Each path below is one point turned by a fixed rotation once a step. After each direction that follows a path, write how fast that rotation turns it, in deg/step (0 if it stays still).
Each turn is a multiple of 5 degrees from 10 to 175, or 0.
Each row of a path follows its step; steps can be skipped.

step 0: [-29.9   1.3 -22.8  20.5   9.2   3.1  -4.3   1.3   1.4  -9.5 -13.5   6.6
  19.8  -9.4   6.7  -9.3  -3.6  -9.0  -4.7  21.6   8.2 -12.2 -13.6  26.9
 -24.6  -0.2  13.4   0.0  13.2 -14.8  19.3  12.1 -18.2 -36.2 -10.0 -24.0
  12.7 -15.4  -7.3 -10.0  23.9  41.0 -11.8 -16.2  23.5 -36.2 -33.3   0.5
   2.1  25.0]
step 3: [  2.7 -21.4   3.2  -8.8   2.5  24.2 -14.5 -22.2  10.0 -15.7 -20.5 -28.9
  -8.9 -14.8 -20.1  -1.5   6.9 -41.4 -18.0  16.9   9.2  13.3 -20.3  21.5
 -14.4   6.7 -34.0  19.6  20.8  -0.7  22.6  -4.0  -6.6 -22.5 -25.3  -3.0
  14.1  -8.4  19.6 -13.1  44.5   2.5   5.2   4.3  13.7  -2.4 -14.3   4.7
 -15.5  -7.4]
step 5: [ 10.5  17.3 -16.8  20.8 -10.6 -20.0 -16.8 -12.3  -1.2   9.9  -1.6  24.2
 -20.3  -6.5   6.2  27.0  23.6 -15.0 -22.3  18.3  -9.7  -8.5   0.3  16.2
  -5.5  20.4 -16.5  -9.7 -22.7 -12.5  20.6  52.1   2.6 -29.4 -20.2  -0.7
 -24.8  13.2  -3.4  -8.3  11.9  -4.7  12.6   0.4 -18.4  29.5 -26.6  -2.6
  16.3  -8.8]
step 6: [ 15.7  11.9  22.9  23.6 -12.7  -7.3   4.9 -32.4   8.4   0.1   6.9 -13.0
 -16.0 -33.9   2.6   6.1  30.2 -18.9 -14.6  25.8 -26.6  -2.6  11.4 -19.5
  12.0   7.7 -28.5   6.4  32.1   7.9  14.0   9.3  16.5 -38.6  -2.2   8.8
  11.7  10.0   2.3  -7.4   2.7  18.3  22.1  -8.6 -21.3   2.2 -20.1 -10.1
 -15.2 -21.5]
step 7: [ 14.8 -17.0  -7.1  16.0  -6.7   6.3  -0.7  20.0  -0.6  -7.1 -18.9 -25.2
 -32.7 -15.1  12.1   2.0  26.9 -17.6 -23.2  30.3  -7.9 -29.9 -12.4  13.4
 -12.8  -8.7 -27.1  42.7  21.0   5.2  13.7 -25.2   3.0  14.2   3.6 -22.9
  11.2  10.9 -18.8  -6.3  10.3  19.2  20.2  -5.9   0.0  -2.6 -20.6 -11.4
   5.6 -24.6]
step 8: [  2.0  -0.1  -9.5  10.9  -4.3   0.6 -14.0   8.2 -12.9  -4.2   4.1  38.0
 -14.8 -16.9  13.7 -30.4  10.3  15.2 -19.4  26.1  -2.0 -29.9   0.4  14.1
 -29.3  20.5  15.9  10.5   7.4  11.4  12.5   2.4 -19.3  -2.6 -39.7 -16.7
   9.6   6.1 -39.5   9.1  26.4 -11.1  14.4  -6.5   5.4  16.0 -24.7 -18.3
 -14.4 -23.1]
step 9: [ 15.8 -14.6   0.9   7.3   1.0  10.8   0.1 -21.5 -15.8   4.4  23.8  24.5
 -42.7 -28.6  23.4 -14.0  21.9  11.2  -7.5  24.0 -42.6  27.1   6.2   6.6
 -12.9   3.0 -15.7 -19.9   3.9  24.1 -28.8  30.5 -21.3 -17.3 -10.1  -9.3
 -18.1  13.2 -18.6   2.5   5.1  -0.4   7.6   6.0   1.9  20.4  -3.7  -7.7
   7.2  -5.0]
step 11: [-12.1 -44.4   1.5  -4.8  12.4   8.2 -30.8  -5.2   7.6 -27.8  15.6 -17.7
 -29.9   3.3  -7.0 -10.4  -1.0  -3.7  -3.5   6.2 -10.2 -26.4  -2.1  23.9
   3.1   5.1   4.6  23.4 -11.1  25.2  15.6 -25.3 -11.1 -21.7 -18.8 -21.9
  33.7  21.8  -6.9   2.9  14.5   5.7  12.1 -28.9 -18.8  13.2  -0.1 -23.3
  25.0   3.9]
step 12: [-14.5  -9.4 -18.9  14.7   6.4  14.3 -13.3  14.1  22.8  37.6  32.2  -2.2
 -29.2 -30.3  15.4 -26.2  12.8  33.8  20.6  -8.1   1.3 -17.4   8.9  21.7
 -19.3  12.5  -9.1  -2.6 -12.7  22.1   0.5  -1.5  -3.5 -15.2 -17.1 -12.5
  20.6 -12.6 -17.3   9.2   2.8  -2.5  10.5 -15.2 -12.0  37.4 -17.7   6.6
  15.5  19.6]
step 13: [ -6.9  10.9 -43.4  11.2   5.4  -7.2   6.5 -23.8  -1.6  14.4  -5.0  -1.8
 -20.1  -2.4  26.7  -3.9  30.1   1.6  -4.7   6.6 -29.7  -3.0   6.9  -3.9
 -32.1  23.3 -26.3 -22.9 -13.1  16.3 -29.0   1.8 -11.6 -17.7 -20.8  13.9
  15.1 -25.3  10.9  -1.6  12.5  12.6  16.9  -9.5 -17.5   0.0  19.9 -12.8
  28.6  30.3]
step 14: [ 17.1 -10.2  -1.1   6.6  21.5 -10.8  19.2 -13.4   4.0 -22.0  10.7  -9.7
  -9.4 -17.2  16.0  -6.8  -8.1  20.8   1.2   1.8  -2.6 -13.2   8.2  -2.6
  -1.3  20.4 -15.8  -8.0  19.4  11.6  -1.1  -5.1   8.6 -19.2  14.5  -9.3
  18.2   1.4  18.2  -9.8  51.1  43.1   1.6 -24.7 -22.7 -35.9  13.6 -28.8
  23.8  23.8]
[-0.9 -4.6 -4.5  4.7 -4.2 -3.7 -6.7 -4.8  7.4  7.0  2.1  4.4  3.2 -0.9
  0.4  1.3  2.2  7.0  0.4 -3.2 -5.0  8.8  7.9 -3.0 -4.0  3.4  1.2 -9.3
  3.7  3.1  2.9  8.0  2.0  9.1 -3.8  3.5 -1.1  1.1  5.6 -5.6 -7.8 -2.3
  7.3  3.6  3.5 10.3 -1.7 -2.5 -0.3 -1.6] -> 100
[ -2.8  -7.4  -5.8  -6.3   1.2   0.7  -0.5  -1.6  -8.3   0.2  -2.2  -5.3
  -6.2   7.3  -1.4   5.6   0.8 -14.1  -2.3   0.9  -5.6   5.5   2.3   3.0
  -1.0  -0.6  -7.5  -1.1  -9.6   1.4  -1.4  -1.6  -5.6   4.6  -1.8  -4.2
  -8.4   4.3   1.5  -3.4  -3.8   0.3   2.6  -1.4   6.6  -0.1   0.3  -0.9
  11.8  -1.8] -> 175
[ -5.4  -2.3  -3.2   9.4   2.7   4.4  -7.3   7.2  -3.0   2.2   4.3   6.0
  -1.7   6.0  -3.8   0.1  -1.5  -3.6   3.7   4.0   3.6   1.8   2.4   3.3
   3.0   9.8   6.9  10.9   1.3   4.9   1.0   4.7   3.2   7.4   2.0  -6.9
  -6.8  -1.2  -0.3  -4.3   0.8  -2.1  -0.1 -11.1  -5.0  -3.7   3.3  -0.6
  -6.8   2.4] -> 100
[  3.5  -2.3   7.2   6.3   3.1   6.6  14.9  -7.2  -1.2   6.2   3.5  -2.1
  -0.3  -5.6  -0.4  -1.0  -1.3   2.2   6.0  -2.2   5.8   6.9  -2.0   5.8
  -1.8  -2.7  -6.8   7.0   5.5   1.5  -4.5  -1.1   0.8   3.0   2.9  -4.0
  -3.1  -2.3  -2.7   1.0 -10.3   4.0   1.1  -5.6   1.2   7.9  -2.0   7.5
   2.8  -0.6] -> 130
[-3.3  5.7  4.4 -5.8  0.1  2.9 -4.9  4.6  0.8 -4.5 -4.4 -0.7  1.8 -6.0
 -1.9 -1.3  1.9  2.4  3.9 15.1 -4.3  8.9  5.0 -2.2 -2.5  3.2 -8.8  4.1
 -0.9  0.6 -1.7 -1.5  5.4  0.5 -5.6 11.7 -5.9 -0.7  2.5  2.7 -4.3  9.6
 -1.4  1.1 -5.2 -1.6  6.8  3.8  0.3  3.3] -> 100

step 1: [  5.8  32.3 -28.1 -21.4 -14.2  11.3 -23.5  11.9   0.4  29.1  19.6 -16.5
 -15.7  27.2  25.6  -5.1   4.9  -4.9  16.7   0.8 -20.1   3.6   0.1  -9.6
  44.6  12.5 -20.0 -15.6  -9.4   7.8   0.5  -8.6   6.8  12.8  11.5  11.0
   3.4  -0.5 -16.0  -2.9  -0.6 -21.1  21.8  18.8  -5.3   6.0  -8.8 -18.7
 -12.9 -20.6]
step 2: [-13.9   7.1 -12.5 -15.4  -2.3  -5.5  27.0   1.6   0.3 -10.3  -1.4  -1.0
   5.0 -19.4   1.1  21.4 -20.1 -48.5  17.6 -11.1   9.0  18.7  32.3  29.7
   6.9   6.5  10.6  17.2  10.6  26.6  12.4  17.0 -10.2  15.1  17.2   2.9
  20.9  12.4  13.6  -7.5   9.5  42.1  -2.2 -10.2   8.6  -3.3  15.3  14.0
   2.5 -21.8]
step 3: [-26.5   1.2   2.0  10.0 -13.0  17.7  -5.4   0.3 -10.2  27.9  22.7   2.3
 -22.4  22.6 -17.2  -2.4 -23.7 -18.3 -28.4  -6.3 -20.6  -0.8  -4.7  14.3
 -18.8  11.5  -4.1  42.2   9.5   2.2   1.4 -14.9 -11.4  -8.7 -22.2  -6.5
 -19.5  -4.4   9.1   3.5  18.1 -19.3  37.8   6.8   2.7   3.7 -25.1  -4.9
  11.3  24.3]
step 5: [ -6.8 -34.0   4.7  -6.1 -22.0  -2.1   8.5  23.3   3.7  32.9 -16.6   2.8
   2.9   7.5  -7.0  -7.1  18.0  18.0  -8.5 -15.7 -18.2 -18.6  42.1 -20.4
 -11.6 -23.1   4.2  -8.8  11.1 -14.1 -23.2  -1.6 -20.9   8.7  -6.8  24.8
  19.1  -4.4   1.9 -11.8   9.7 -22.3  10.0  -5.1 -24.2 -18.9  -6.6  -2.4
  22.0 -16.8]
step 6: [  3.6  15.0 -13.5  20.3   7.5 -10.4  -0.3  13.6  12.3 -30.6 -13.8   3.2
 -21.3 -16.5   4.9 -13.9 -14.4  24.6  -4.0  -0.7   9.8  32.7  11.4 -12.5
   0.2  21.9  12.2  -3.4  26.3  25.6  -8.4  -4.4 -16.1 -11.5  -7.2  15.6
 -18.2  -2.7 -15.1 -18.3 -31.9   0.3 -10.5 -51.7   7.6   2.7  -5.2   3.3
 -12.4   4.6]
step 7: [ 33.1 -19.4 -22.2 -12.6  -1.6 -19.0 -16.7   0.1  10.6  -3.2  34.7 -10.8
 -12.4 -11.7 -12.4   1.4   7.2 -19.3  -7.9  15.9   3.4  -3.3   7.9  15.0
  -3.9 -30.5  16.4  -2.6 -11.6  -3.8 -29.7 -11.6  -2.4  -2.1 -24.5 -36.6
  12.3 -26.8 -17.2  34.5 -10.3 -14.4   1.8  10.8  -7.9 -22.8  -8.2   6.8
 -12.3   3.5]
step 9: [  1.3 -10.5 -17.0  -9.1 -14.0  -9.1  -4.6   7.7  -1.7   5.9  30.5   8.6
   7.3  -7.6  25.8  -5.3  11.9  -8.8  10.8  37.4 -17.1   0.6  -9.4  26.1
 -14.3   6.0  -1.7 -13.5  20.9 -20.1   0.3  -5.7  19.7 -31.9 -20.7  11.8
  -6.3  25.1  26.1 -11.6  20.5  -6.6 -17.3   4.1  -8.8  17.5 -13.9  11.5
   5.4 -43.0]
step 10: [-11.8  35.5  -7.0 -18.3   4.4  10.2  -3.2  -4.2 -13.7   4.9 -15.4 -17.7
 -32.4  12.1  12.1   4.8  17.4  -6.3  10.2 -16.6  -3.3  19.1   9.4  24.7
 -14.7 -10.8 -17.8 -16.2 -51.0   6.0  13.6 -14.2   0.3  -3.8  27.8  -3.1
 -19.5  17.4 -17.8   3.2 -10.9   4.2  22.1 -27.8  10.4   8.7  -9.0   1.1
  15.1 -10.0]
step 11: [ -5.8 -26.9 -15.7  17.2   0.3 -12.3  12.6 -14.4 -17.6  29.9 -18.5  29.4
   4.4 -11.8  -4.0   0.9 -15.6 -35.7  -2.7   6.4  12.7 -12.5  22.1  24.7
  52.3  15.0  -1.6   8.3  -2.8   9.9 -16.1   3.8   8.9  -7.7 -15.5   9.5
  -3.0   9.2  -0.4  21.3   6.2  15.5  26.6   8.7   8.8   5.9   7.8 -11.3
 -10.1 -15.3]
step 13: [-21.3   0.2  11.2  20.1 -25.1 -23.8 -19.7   5.8  18.3  -4.9  10.7  -2.3
 -13.1 -15.7 -27.0  -3.3 -13.4 -24.1  14.6 -27.9  18.0 -16.4   2.4   4.7
  -8.3 -30.7 -32.5   9.5  27.0 -24.3 -11.7  11.2   1.0   4.4 -15.5  18.9
  -8.9  16.8  -1.6 -12.2  -5.7  -8.6   2.6  -4.5  -0.6  14.7  34.1  23.9
  -4.8   6.2]
step 14: [-11.2  -7.2  -9.5   4.5 -42.0   5.7 -16.0  21.7   3.1  15.3   0.4  -1.9
  -2.8  -3.6   5.4  18.1  15.3  19.3 -19.6  10.2 -30.4  12.0   3.7 -23.2
   1.1   8.7  -2.8   5.3  -2.9  22.7 -30.9  -5.5  -0.4   4.4  23.8   7.2
   0.4 -38.4 -31.9 -12.7  -7.5  -5.2   0.0   2.6   9.2   3.1  12.2 -19.5
  42.6   9.3]
[ -0.7   7.9  -2.7 -11.1  -8.4   2.5   0.2   5.5   1.5   6.4  -5.6   0.9
  -2.7  -1.0  -1.1   1.5   7.0  -3.2  -5.0  -0.3  -4.5   4.7  -4.0   0.7
  -0.2  -7.9   4.0  -8.1   9.4  11.7   0.6   0.4   4.3  -2.7  -3.6   4.8
   1.6   6.6  -1.4  -3.4  -3.3   3.8   0.4  -6.6  -0.2   0.9   6.9   6.4
   0.5   3.6] -> 90
[  2.7 -12.3   0.2  -2.2  -3.8  -1.8   4.8  -2.5   2.2  -0.5   0.6  -4.3
   1.8   0.1  -0.2  -3.5   6.6  -5.1   0.6  -3.2 -10.0  -1.7  -8.2   0.5
  -2.6  -1.0   6.4   3.9  -3.1   3.9   2.5   0.1  -8.7  -3.9  -0.6  -8.7
   9.3  -2.6   1.7   1.1  -3.8  -2.5  -1.9  -2.7   9.4   4.1   3.1  -2.3
  10.0  -9.2] -> 155
[  7.2   1.0  -5.3 -10.5  -5.7   1.0  -3.8  -4.3  -6.9   1.9   3.2  -3.9
   0.6   8.3  -8.3   4.3  -4.7   0.8   5.7  -4.4  -2.1   3.4  -0.9  -5.8
   1.4   7.8   4.3   7.9   6.5  -6.6  -2.6   0.8  -3.6  12.1  -1.7   1.5
  -0.4   1.2   3.1  -5.5   3.3   3.5  -2.5  -3.6   5.1  -5.4   2.4  -3.5
   1.1   4.2] -> 25
[  2.1  -3.0   1.4   2.0   0.4   0.4  -4.9  -0.1   0.7   2.0   1.6  12.1
   2.9  -4.0   5.5   0.6   9.0   3.1  10.1   0.2  -5.7   3.3  -0.6   6.3
  -5.7  -0.2   8.5   0.4  -2.2  -5.3   4.3 -10.5  -0.2   8.9  -3.4   1.2
   2.4   4.3  -4.6   4.8  -3.6   4.9   0.7  -4.0  -2.5   5.9  -0.3  -6.3
  -9.3   4.2] -> 35
[ -4.5 -11.6   7.7   7.6  -1.0   4.2   2.0  -8.8  -3.5   2.6  -1.8   1.7
  -2.8  -3.8   2.5   6.5   1.8  -4.9  -0.3  -6.0  -4.6   1.5   1.1  -5.0
   8.5   4.0  -4.9   1.9   0.9   1.5  -2.0  -3.8  -4.1  -4.9  -0.5   3.6
  -0.1   8.5  -0.7  -1.1   4.0  -6.4   0.7  -8.8  -3.5  -4.0   1.2   4.0
   1.7  12.8] -> 135
[ -1.7  -5.6  -1.1  -5.7  -5.6   4.2   0.0  -1.4  -2.9   6.8   8.2   2.8
  -4.8   6.9   0.5  -7.0  -5.3   1.1   3.9   7.0   3.9   1.3   2.4  -4.7
   3.2  -2.7  -0.1  -6.7  -0.2  -1.6   3.8  -6.6  -0.9  -0.6  -4.6  -2.0
   3.0 -10.9   6.4   3.5  -1.1  -3.2   8.0  -0.2 -11.7   7.7   2.7   1.5
   7.5   4.3] -> 170
[ 1.8  0.1  4.3 -8.4  7.5 -9.4 -9.3 -5.3 10.6  3.8  3.9  1.5 -0.2  1.2
 -3.4 -4.9  5.3  2.5  1.7 -0.5 -3.5 13.5 -0.1  3.9  4.9 -1.8 -7.5 -3.4
  3.6  0.8  1.3  4.7 -7.3 -2.9  6.7 -4.8 -1.9 -1.7  2.0  4.1 10.3 -1.2
 -2.0 -0.4  0.0  0.0 -1.5  0.8 -3.3  1.5] -> 130
